128 stands for zero in the data rows.
Some points, each followed by its number:
[235 148 131 160 174  41 106 255 109  83 223  82 116 171 147  46 158 197
 150 141 104 207 232  98 129 145 134 217 106 114 122 146] 0
[148 119 106 113 122 138 115 135 107  82 110 116 110 129 133  92 113 128
 119 121 106  97 131  81 132 120 128 107 114 115 120 156] 1
[134  89 102 115 105 131 115  93 132  86 158 114 102 135 146  85 139 110
 157 107 121 102 150 103 118 152 106  95 112 133  87 173] 2
[148 128 112 151 145 117 131 167 131 104 105 133 113 102 150 130 108 100
 109 132 126 110 139 115 166 130 154 143 108 131 100 109] 3
[ 90 148  99 159 119 149 149 136 159  91 169 112 146 116 162 146 156  97
  69 141 145 144 140 149 133 147 127 119 142  89  82 116] 4
[187 111 131 135 119 148 138 132  73 103 168 109 129 101 163 102 111 102
 155 116 106 104 139  70 117  86 132 123 146 132 135 184] 5
[126 119 116 145 117  90 125 116 121 127 141 159 162 157 103 160  98 119
 113 141 148 124 152 148 144 137 132 124 115 146 134  90] 6
[110  95 146 175  81 116 114 114 154 150 123 118  94 153 139 132 136 108
  72 120 130 115 143 133 103 157 117 105  78 131  25  92] 7
[ 97 119 143 129 142 143 121 131 137 144 118 113 103 120 137 131 107 141
 135 106  92 123 142 158 117 115 114 153 139  99 118  94] 8
[ 91 138  99 123 126 131  86  90 161 140 151 112 135 121 131 170 128 140
 123 111 106 144 183 168  89 111 165 143 158 113 100  95] 9
[158 137 128 147 122 114 117 128 129 111 158 118 119 123 100 110 125 129
 146 113 131 117 137 113 109  94 120 126  87 144 102 155] 10
[105 132 142 139 139 114 106 137 143 116  92 125 122 116 156 143 117 135
  88 112  78 123 112 149 105 141 129 133 148 114 136 129] 11
[  0 142  87 120  80 186  36  98 215 141  43 220 124 185 221  61 186 255
  56 132 157 145  94 132  31 205  55  96 168  81 122 158] 12
[ 41 185 152 106 145 190 147  81 221 128  23  67  69  81 227 190 183 168
 135 121  93 134  63 199  83 202 120  79 157  91  82 115] 13
[ 65 180 132 143 102 148 173  92 171 181 105 142 115 106 153 160 137 135
 181 122  94  96 138 137 130 185 161  69 141  78 145 147] 14
[217 106 135 104 155 141 147 105  15 120 215 146 115 146 122  92 115 179
  78 101 153 102 184  91 124  81 130 125  56 160 131 188] 15
[120 148 153 182 103 104 151 136 140 134 127 125 106 125 154 103 135 123
 167 118 136 128 109 120 117 155 114 108 108 117 104 125] 16
[110 148 154 143 129 117 134 128 134 148 119 128 119 123 136 128 125 123
 128 113 118 121 135 155 127 145 129 139 127 120 119 104] 17
[101 167 146 124 106 109 125 138 149 134  90 169 139 134 130 164 112 106
 114 122 130 134 100 148 141 128 134 135 142 139 109 114] 18
[117 134 133 110 148 114 134 106 153 138 159 129 130 134 158 185 128 127
 134 158 122 134 149 124 129 138 145 132 153 111 134 108] 19
[163 139 112 165 133 100 161 138 129 135 157 120 125 130 124 121 143 114
 128 148 136 160 136 100 149 121 145 121 115 112 144 120] 20
[135 123 135 130 134 119 116 134 121 122 109 122 138 115 128 133 129 115
 123 129 130 117 117 124 118 120 126 135 140 127 113 124] 21
[ 86 160 174 184 101 137 152 172 113 153  89 144 142 182  79 145 113 131
 146 119 142 124  92  99 138 128  88 132 181  79 170 158] 22
[115 147 139 128 128 119 136 150 126 134 141 131 115 134 130 137 130 145
 125 128 135 137 133 128 123 144 110 129 123 113 126 138] 23
[132 132 137 133 130 126 127 118 139 122 128 129 143 131 112 133 134 120
 143 123 127 117 137 128 122 123 119 127 116 135 138 126] 24
[152 103 122 142 126 129 137 118 114 107 167 131 118 134 133 104 137 107
 120 141 144 137 130 103 114 132 105 125 132 136 107 125] 25
[121 161 160 116  89 153 130 124 131 154 150 108 104 106 115 159 140  88
 129 108 121 137 175 121 124 136 132 130 150 113 105 123] 26
[114  59 121 178  98 144 120  75 156 138 219  93 114  96  40 110 131 127
 150 144 120 135 151 136  74  87 145 130 112  87 106 125] 27
[121 121 142 136 136 134 143 124 124 134 116 135 116 135 116 111 130 137
 152 143 116 135 129 129 131 134 135 123 130 125 161 121] 28
[ 76 158 124 145  95 143 140 127 134  95 120 121  95 137 125 145  89 115
 117  80 136 130 133 109 116 170 138 127 118 101  89 148] 29
[123 149 136 144 120 121 139 143 132 127 137 115 112 117 124 122 143 114
 138 126 123 142 133 131 116 129 134 134 120 118 110 132] 30
[141 107 128 141 135 144 101 126  99  95 163 111 148 136  86  79 106 169
 114 112 135 152 182 107  92 128 109 142 110 118 143 166] 31
[127 129 122 118 133 134 123 132 122 119 120 122 118 137 128 116 126 127
 124 137 123 134 120 104 134 133 141 119 132 118 135 134] 32
[121 131  79 117 136 117 114 144 163 121 134 113 149 108  75 126  90 116
 132  99 107  88 148 147 156 151 141 127 118 117 133 102] 33
[115 127 176 115 100 164 144 117 133 175  71 133 119  91 155 143 160 107
 117 132 141 118  93 147 111 152 138  92 124 136  66 137] 34
[152  87 105 106 144 121 112 131 113  91 128 132 129 140 135 103 135 123
 146 148 118 129 128 112 125 117 131 135 146 128 142 132] 35
[143  97 109 136 138 131 109 132 126 117 127 126 128 122 137 108 130 123
 113 153 120 127 120 151 122 117 121 118 113  99 121 121] 36
[179 115 128 134 130  75 144 168  53 139 246 105 199 173  73 113 125 154
 195 151 186 176 174   0 122  26 160 195 129 101 185 189] 37
[140 150 159 128 139 106 137 142 138 158  93 127 161  95 113 160 118 144
 136 101 141  92 104 145 115  95 113 105 118 140 151 122] 38
[137  67 115 128 122 165 134 105 137 120 113 163 157 148 130 122 151 116
 127 160 142 111 106 146 109 137 105  89 151 121 160 109] 39
[150  89 119  69 148 142 101  86  77 105 171  88 141 147  93  77 108 162
 128 135 119 140 170  99 136 109 141 157 101 157 125 160] 40
[116 161 149 128 122 119 145 152 109 125  98 142 136 132 137 193 124 123
 114 142 151 126 117 120 135 138 128 125 138 123 142 135] 41
[134 128 112 137 113 108 146 185 163 138  91 113 160 118 120 158 108 118
 123 162 131  79 101 149 158 137 123 117 131 121 152 115] 42
[151 193 156 139 121  84 170 136 197 118 142 128 138 116 107 182 191 119
 140 153 142  79 150 152  70  54 130 119  62  81 108 159] 43
[118 183 147  95 135 111 157 148 123 140  99 149 131 120 154 243 145 121
 116 126 141 131  85 119 156 149 141 131 153 115 124 107] 44
[109 160 124 137 137 139 122 136 150 140 138 122 137 101 113 176 143 156
 125 131 131 140 129 176 118 102 108 130 151  98 131 110] 45
[104 116 146 125 122 118 119 128 147 151  98 119 121 124 170 146 153 145
 116 117 125 130 100 167 129 161 117 126 159 119  98 122] 46
[121 163 120 134 122 134 120 135 145 158 112 120 128 119 128 118 119 153
 114 140 130 162 112 130 168 140 131 124 154 133 132  89] 47
[128  95 137 131 147 131 114 121  98 138  94 129 162 140 152 109 142 125
 122 157 126 143 109 149 116 116  69 135 132 159 122 129] 48
[103 143 136 123 122 132 105 128 137 144 116 113 129 123 119 121 122 128
 131 121 136 146 133 136 129 130 109 147 136 123 121 113] 49
[174 143 121 153 122  96 116 132 146 124 174 146 130 144 122 104 145 119
 131 171 195 140 143 131 133 116 109 130 104 205 139  88] 50
[131 118 158 150  67 112 166 133 160 164 120 100 108 126 120 145 146  92
 128 115 140  86 122  97  82 168 128  81 117 137  78 122] 51
[115 110 130 119 129 143 112 113 119 133 130 111 145 127 113 132 126 118
 136 125 110 133 118 133 130 114 127 127 135 127 144 126] 52
[ 99 147 156 169 105 124 125 120 141 142 126 134 140 123 132 154 142 115
 147 120 126 166 104 134 100 114 110 137 132  94 146 105] 53
[173 123 123 140 121 123 123 156  91 128 153 118 129 135 119 110 138 119
 139 143 155 136 150  89 117  90 108 127 117 134 132 128] 54
[104 168 152  74 143 159  95 132 177 182  11 107  85 115 198 194 182 172
  79  57 131 147  68 198  89 228 102 153 179 130  11  89] 55
[129  97 103 106 150 112 132 114 119 146 141 111 149 140 107 156 120 138
 136 137 111 149 151 161 147 142 141 147 141 107 141 108] 56
[147 156 137 149  99 132 168 127 106 126 185 126 132 100 128 179 122 102
 105 107 168 157 127  95 140 188 114 109 115 142 119 128] 57
[120 145 142 161 113 116 126 138 120 128 120 137 137 153 114 130 133 120
 134 121 139 130 111 116 125 131 109 135 122 105 147 136] 58
[126 137 118 117 134 126 138 125 121 117 146 132 119 129 130 162 134 128
 132 136 129 123 128 137 117 136 140 123 136 128 130 129] 59
[127 152 112  72 139 200 121 130 118 157  51 149 102 103 138  66 148 105
 128 163 134 116  97 137 170  95 184 129 167 140 117 166] 60
[156  68 102  86  94 129 142 100  74  99 177 130 116  83 136 169 106 124
 123  73 131 118 148 107 155  88 137 146 130 193 108 142] 61
New points follow, each followed by the numbers of its three nearest points above by angle, seen from the average point of the numbered points, nearest first.
[148 103 123 158 127 131 133 130 104  79 165 129 107 152 146  88 134 116
 109 150 126 146 125 105 116 127  99 135 134 136 103 134] 25 35 54
[129 102 119 115 129 143 127  98 121 105 148 135 114 121 137 107 134 131
 114 136 122 138 140 128 115 131 128 116 120 116 107 136] 2 25 40
[118  99 115 115 141 118 123 109 121 138 148 126 141 133 125 144 130 138
 142 134 115 149 143 167 138 147 124 126 136 130 136 110] 56 52 6
[127 121 117 127 129 120 119 126 153 140 127 120 145 121  99 139 112 119
 135 126 113 136 132 142 143 140 142 122 117 122 133 128] 33 56 52
[170 122 108 122 142 137 117 138 110  85 120 120 107 128 152  97 124 127
 123 137 107  74 120 108 137 117 133 128 112 113 131 158] 1 5 35
[116 144 148 139 125 113 120 139 148 132 111 151 135 129 150 155 128 117
 106 122 155 110 107 121 127 121 127 143 131 128 128 104] 18 44 41
[127 141 140 126 114 107 131 135 146 137 132  96 112 124 127 138 133 132
 130  99 152 115 133 141 138 156 134 129 114 154  99 123] 51 7 17
[100 121 116 101 134 121  98 121 138 123 145 117 136 112 143 145 141 140
 123 130 131 141 134 143 127 120 147 129 156 135 132 116] 9 19 56
[131 137 129 149 126 124 126 139 127 122 127 127 123 134 110 112 116 100
 117 125 122 136 131 121 131 101 147 149 129 125 118 119] 3 30 20
[116 132 142 141 131 116 142 137 135 145 108 125 144 119 109 131 119 110
 110 127 134 146 121 147 137 116 139 151 130 108 138 122] 18 17 53
[129 152 106 152 143 110 146 151 169 133 148 130 151 115 149 175 125 118
 119 124 140 114 119 140 143 145 124 132 139 117 146 120] 42 44 19
[ 90 115  97 106 127 141 104 108 143 109 144 132 124 111 152 114 130 142
 130 102 145 130 170 177 100 120 144 128 136 148 113 122] 9 2 12
[ 96 147 139 171 114 108 114 148 126 128 111 134 117 172 101 133 118 128
 137 153 126 142 116 133 111 138 112 145 132 119 134 120] 58 22 53
[106 144 148 133 138 104 139 171 129 145 124 118 147 154 110 156 130 166
 103 115 163 124 138 124 115 142 116 115  98 101 132 138] 23 41 22
[129 143 140 144 130 119 137 142 146 147 116 121 127 112 117 147 129 127
 134 114 121 131 140 153 121 139 130 124 114 116 121 117] 17 38 45
[122 120 128 129 127 133 121 117 130 141 119 124 125 124 125 115 128 127
 123 128 127 128 122 139 135 133 124 125 132 135 130 122] 52 60 48
[142 134 137 165 150 118 125 134 144 137 157 104 155  93 131 124 140 104
 138 124 122 148 137 146 139 108 100 148 170 119 132 111] 45 53 20
[119 156 119 160 161 131 158 145 141 159  79 169  91  94 158 152 130 118
 115 121 105 104 111 151 143 104 144 119  99 109 123 130] 3 17 14
[132 110 119 129 137 136 123 129 113 102 134 133 112 148 143 117 120 142
 122 138 121 129 143 119 129 120 128 132 131 127 125 139] 35 1 40
[ 91 150 104 101 113 148 126 127 160 122 115 149 139 121 159 143 150 108
 151 130 144 128 107 153 102 113 137 129 154 112 121 132] 13 18 12
[149 143 116 134 129 116 115 168 142 126 145 139 114 118 134 133 127 116
 134 134 115 127 132 123 138 121 123 147 145 136 147 122] 0 3 50
[147 138 135 122 134 118 127 148 116 122 154 130 129 143 107 118 112 121
 148 138 145 138 128  93 130 114 129 145 127 130 148 144] 37 54 5
[126 120 154 137 118 138 128 123 127 167 134 122 135 109 120 141 129 132
 105 134 115 155 122 164 120 119 120 150 148 119 141 128] 45 53 52
[194  96 150  90 169 129 141 139  69 135 194 130 102 146 140 110 115 187
  88 122 163 146 151  44 156  97 132 104  55 173 133 180] 15 40 54
[117 103 115 126 132 137 132  95 138 114 115 150 115 126 155 153 131 121
 135 148 122 123 116 136 112 139 126 102 140 132 141 108] 39 59 19
[154 138 106  85 120 170  79 118 131 153  80 146 122  84 148  80 161 136
 105 125 137 119  96 149 140  79 169 134 182 149 138 148] 60 21 47
[139 117 130 150 147 134 142 145 128 110 128 124 114 123 127 128 123 109
 128 127 105 130 140 120 110 127 156 146 120 106 118 126] 3 30 0
[106 105 121  82 124 143 108  98  98 108 136 140  80 127 155 146 117  94
  98 136 103 149 137 120 109 111 161 130 173 135 113 102] 61 9 59
[123 114 120 123 150 130 131 114 117 145 122 146 122 128 136 104 136 151
 173 157 104 139 136 132 131 143 133 121 133 119 187 127] 28 35 32
[104 115 129 102 145 145 117  91 161 132 154 131 129 103 132 160 123 152
 122 101 123 143 138 159 125 109 134 137 148 122 135 118] 9 45 19
[116 146 137 106 131 113 121 159 134 134  90 126 117 142 150 156 121 131
 123 120 139 128 102 134 136 151 126 138 134 115 124 117] 44 55 18
[110 142 149 112 112 138  96 142 150 128  88 102 133 109 159 129 162 143
 114  94 157 133 120 147 116 182 116 124 160 135  65 128] 55 46 13
[140 151 180 215  94  88 149 129 132 168 134 181 136 145 185 108 137 123
 174 120 147 125 125 116  98 157  94 121 138 124 143 104] 16 58 53
[139  98 141 124 135 140 124 118 120 150 120 110 158 126 139 107 146 140
 137 156 124 133 111 156 122 111  99 134 145 144 129 110] 48 39 52
[ 87 164 136 141  93 133 118 131 141 119 141 128 108 149 126 121 123 131
 119  96 132 124 141 108 104 137 146 118 119 121 101 128] 29 7 26
[153 105 103 159 118 124 104 115 120  73  98 202 122 145 118 126 108 105
  89 115 121 141 117 138 108 128 128 160 117 136 120 112] 6 36 3
[147 123 168 147 139 134 134 146 108 133 120 118 112 138 163  94 126 130
 134 109 104 124 118 108 122 147 109 129 149 157 118 132] 5 48 16
